Rows are one point carried round by a steady rotation, each followed by how many steps it has turned.
The counts run from 0 to 941.
[  2   9   6 -12  -7  31   8  -9  -6   2  -5  -8  -2   8  29   4  -6 -25
  -9  -9 -22  -1   0 -20  15 -21  11  23  11   4   5  12  -2  16   8 -16
 -10   2 -10   4  34  -2  10  12 -37  -2 -16  -7   4] | 729
[  1   7  24 -10  -5  25  11  -1 -24 -17 -14 -12 -11 -14  19  -7   0 -24
  -9  -2 -21   7  -5  -3   0 -13  12  18  20   5  15   5 -12  -1  11  -8
   4 -13 -13  -1  21  -3  -6   7 -34   6 -31 -12   3] | 649
[  3  -6  13   6 -22  31  -1  -6 -22   2  -4  -7   1  16  15   2  14 -15
  -7   1  -8  14   2  -8  32 -19  28  13  -2  15   6   9 -15  19   3  -8
 -30   2   2  11   4  10  24   9 -26   9   5  -4  14] | 180
[ 11  16  14   2 -30  32   6  -5 -13   1  -1 -13   0  11  18  -6   5 -25
  -4   5  -8  11   7 -17  17 -27  18  26   6  12   9  11  -9  15   2 -22
 -15   2  -2  -4  14  -1  21  13 -28   7  -7 -11   2] | 74
[  3  -2  18  -5 -25  33  11   2 -13  -8  -8 -10  -2   5  20   2   1 -20
 -21  -9  -4  22  -5  -3  29 -16  15  20  15  12  12   4 -20  19   8   4
  -6   3  17   7  22  12  13   5 -26   9 -10 -15  11] | 610
[-24  -8  -2 -12  13  30  -9   4 -23  -5   6  11 -23  -1  14 -18   2 -20
  -8  -9 -19   2  -3   2  16  -1  13  11  12   3  12  14 -16   0  -1   0
 -13  -7 -19  14   4  10  16  23 -41  -3 -19  -9  12] | 457
[  3   4  25  -5 -20  21   6   0 -37 -14 -14 -20 -10  -5  18  -8  15 -24
   6   7 -27  12  -8   0  10 -21  19  19   1   4   7   7 -11   4  17  -9
   1 -18 -18  11  12  -4  -5   6 -23   2 -21  -8   9] | 753
[ -7  -7   7  -6 -21  27  -3   4 -18  -5   0   5   4   2  13  -3   4 -13
 -19   2 -10  12  -1   0  20  -5  19  24  18  13  18   2 -30   9  -8   6
 -24  -2   8   4  -9  20  27  19 -31  10 -10  -3   3] | 42
[ -6   2  19  -9   6  23  -5 -17 -43  -6 -14  -6  -7  -2  24 -14   8 -20
  12   5 -29   5   0  -2   7  -7  20   9   8   9   6  15  -3  -3   9 -11
 -19 -16 -15  11   3  -3   5   7 -31   2 -23  -3  17] | 647
[-12   8  13 -17   4  29   4   5 -22 -23   0  -8   1  -2  15 -30   3 -23
  -9  -9  -2   8   6 -14  13 -19  19  17  24  -2   7   6  -8   3  18 -15
   8  -2 -23   1  12   8  15  15 -29 -10 -11  -8  17] | 338
[ -1  12  11  -8 -34  32  -6   7 -14  -2   1 -19 -22   9  22 -10  -1 -37
   7   1 -13  18  -4   5  13 -14  14  27  -2  10   8  12 -10   7   4 -12
  -4  -6  11   6  14   7   7  15 -16   4 -15 -22   9] | 712
[-10  -9  18  -6 -30  26 -10  12 -24  -8  -6  -8  -2   1  18  -7   4 -21
   1   9 -18  21 -14  14  17  -6  22  24   2   9  16   1 -26   9   6   5
 -11 -12   9  13  -7  17  12  15 -17  -1 -19  -7  13] | 260
[-13  -4  18  -7 -27  31  -3  22 -16 -21  -2 -10   0   0  14 -13   4 -21
  -8   0  -4  22  -9   7  20 -13  25  24  11   5  17  -2 -26  11  15  -1
   4  -7   6   8  -2  19  14  16 -13  -3 -15 -10  12] | 472
[-17  -3   0 -17 -15  26   3  12  -7  -7  -4 -10  -7   3  26  -5  -6 -24
 -16 -12 -16   5 -10  -1  21 -16  12  32  14  -3   6  13 -20  15  13  -1
   6   0  -6  12  16  19  10  22 -22 -13 -14  -9   5] | 477
[-13 -13  20 -11   8  26  -6   3 -28 -16  -9   6  -7 -13  17 -12   2 -15
  -9  -1 -21  13  -9  11   9   3  15   9  21   8  20   2 -19  -1   6   7
 -10 -14  -8   8   4   9   6   9 -37   3 -30  -7  14] | 123
[-10  -9  22  -6  -1  28   6  14 -25 -30  -4   0  -1  -8   9 -15  12 -12
 -20  -6  -3  20  -6   2  19 -12  25  12  21   3  17  -3 -24   8  21   1
   6  -6 -12   9   9  11  11   8 -28  -2 -14  -6  13] | 231
[-14  -5  12 -15  -6  36 -11   6 -11  -8  -1   1   3  13  24 -14  -5 -19
  -8  -9   4  20   1   4  26  -4  21  15  16   9   8   7 -11  10   7  -1
 -15   4  13  10   4  20  28  14 -23  -1 -10 -11  24] | 158
[-13  -9   8  -3 -10  38 -12  12  -4  -1   9   4 -25  13  21  -4   1 -22
  -1  -4 -11  16 -10   7  25   1  19  10  -7  18  17   7 -13  16  -4  -1
 -18   0  10  12  12  10  16  16 -33   1 -16 -18  15] | 491
[-11   5   8  -8  -2  24 -10  -2 -31  -7   2   2 -18  -6  14 -20   5 -24
   7  10 -25  -2   3  -2  -2  -8  14  18   9  10  12  12 -12  -8  -2 -14
 -18 -17 -23  -1  -6  -2  14  25 -40   2 -25  -7   3] | 774
[ 11   5  24  -1 -26  26  13  -1 -11  -7  -8 -12  16   4  24   6   3 -16
 -12   6 -14  12  -3 -17  17 -24  23  22  10   9  11  -1 -14  19  11 -13
 -11  -2  -3  -2  23   1  12   8 -30   5 -13  -3   3] | 621
[-21 -12   6 -12   0  25   2  15 -21 -16  -5  -1   1  -5  16  -9   4 -15
 -26 -12 -17   7  -9  -2  22 -14  18  22  17  -7   9   8 -25   9  15   5
   5  -2 -19  17  11  19  10  17 -29 -13 -14   0  10] | 24
[ -8   6   5 -19 -15  29  -6   7   0   1  -1  -7  -4   3  35   0 -16 -28
  -2  -1 -25   2  -8  -2   4  -7   9  35  11   5  11   9  -9   6   2  -8
  -9  -4   2   1  19   7   8  25 -31 -11 -30 -14   1] | 269
[-16 -10  11 -14  12  26  -9   0 -27  -9  -2  11  -3  -6  23  -8   0 -15
  -2   4 -31   0  -6  -1   2   1  18  13  14   3  16   7 -12  -1   4  -3
 -18 -11 -22  10   3   6  13  21 -42  -8 -29  -1  10] | 342
[-23 -10   7 -13   4  29  -9   5 -31  -9  -3   2 -21  -3  16 -17   4 -19
  -6  -7 -17  13  -8  14  20   2  16  13  10   4  11  14 -21   0   5   8
  -8 -10  -6  17  -2  16   8  14 -29  -2 -18  -9  18] | 784
[-14 -14  15  -8   6  25   8   7 -28 -19  -6   3   2  -3  12 -13  10  -9
 -21 -11 -11  13  -4  -6  28 -13  22   8  17  -2   9   5 -19  11  21   2
  -1  -3 -24  17  12  14  13  11 -33  -6  -8   2  15] | 444
[  3  -3  19  -5  -5  34  -5  -9 -14   0  -5   0  17  14  27   1   2 -12
   3   4 -13   9   2 -16  23 -13  30  12   3  11   6   2   0  17   6 -16
 -32  -1   0   6  15   1  26   8 -34   1  -9  -3  18] | 727
[  1  -6  15   5  -9  24  -3 -16 -36   4  -8  -3 -15   4  19   5  13 -16
   2   6 -32   9  -8  -3  19 -11  20  10  -9  17   6  12 -10  11  -1  -3
 -32 -12  -9  15  10  -1   7   6 -36  11 -13  -5  11] | 847
[-12   6   7 -20   1  24  -1  -4 -29 -10  -9  -6 -11 -12  23 -17  -3 -26
  -5  -5 -25   0  -1  -2  -1  -7   6  27  24   4  10  15 -14  -6   8  -5
  -3 -14 -16   3   6   5   3  18 -34  -3 -30  -8   6] | 16
[-14   5   0 -13  -2  22   1   1 -22  -3   2   2 -17  -8  14 -14   2 -24
  -9  -3 -27  -7   1 -10   4 -11   9  26  16   2  11  15 -16  -2   0  -9
  -8 -10 -27   0   4   4  12  27 -39  -6 -22  -4  -2] | 562
[ -1   1  11   5 -16  23  12  -1 -35 -11  -3 -11  -9   0   6 -13  23 -18
  -9  -2 -16   6   0 -16  20 -30  23  18   0   3   4  13 -16  11  13 -15
  -6  -9 -28   9  10   1   9  10 -29   1  -1   2   6] | 213
[  5   8  23   6 -29  30   3  11 -14  -9   5 -15 -16   8  17  -2  11 -26
   3   6 -14  17  -8  -7  13 -22  25  14 -10  13  15   0  -9  16   5 -22
  -6  -6  -7   0  21  -5   4  10 -25   6 -14 -15   6] | 839
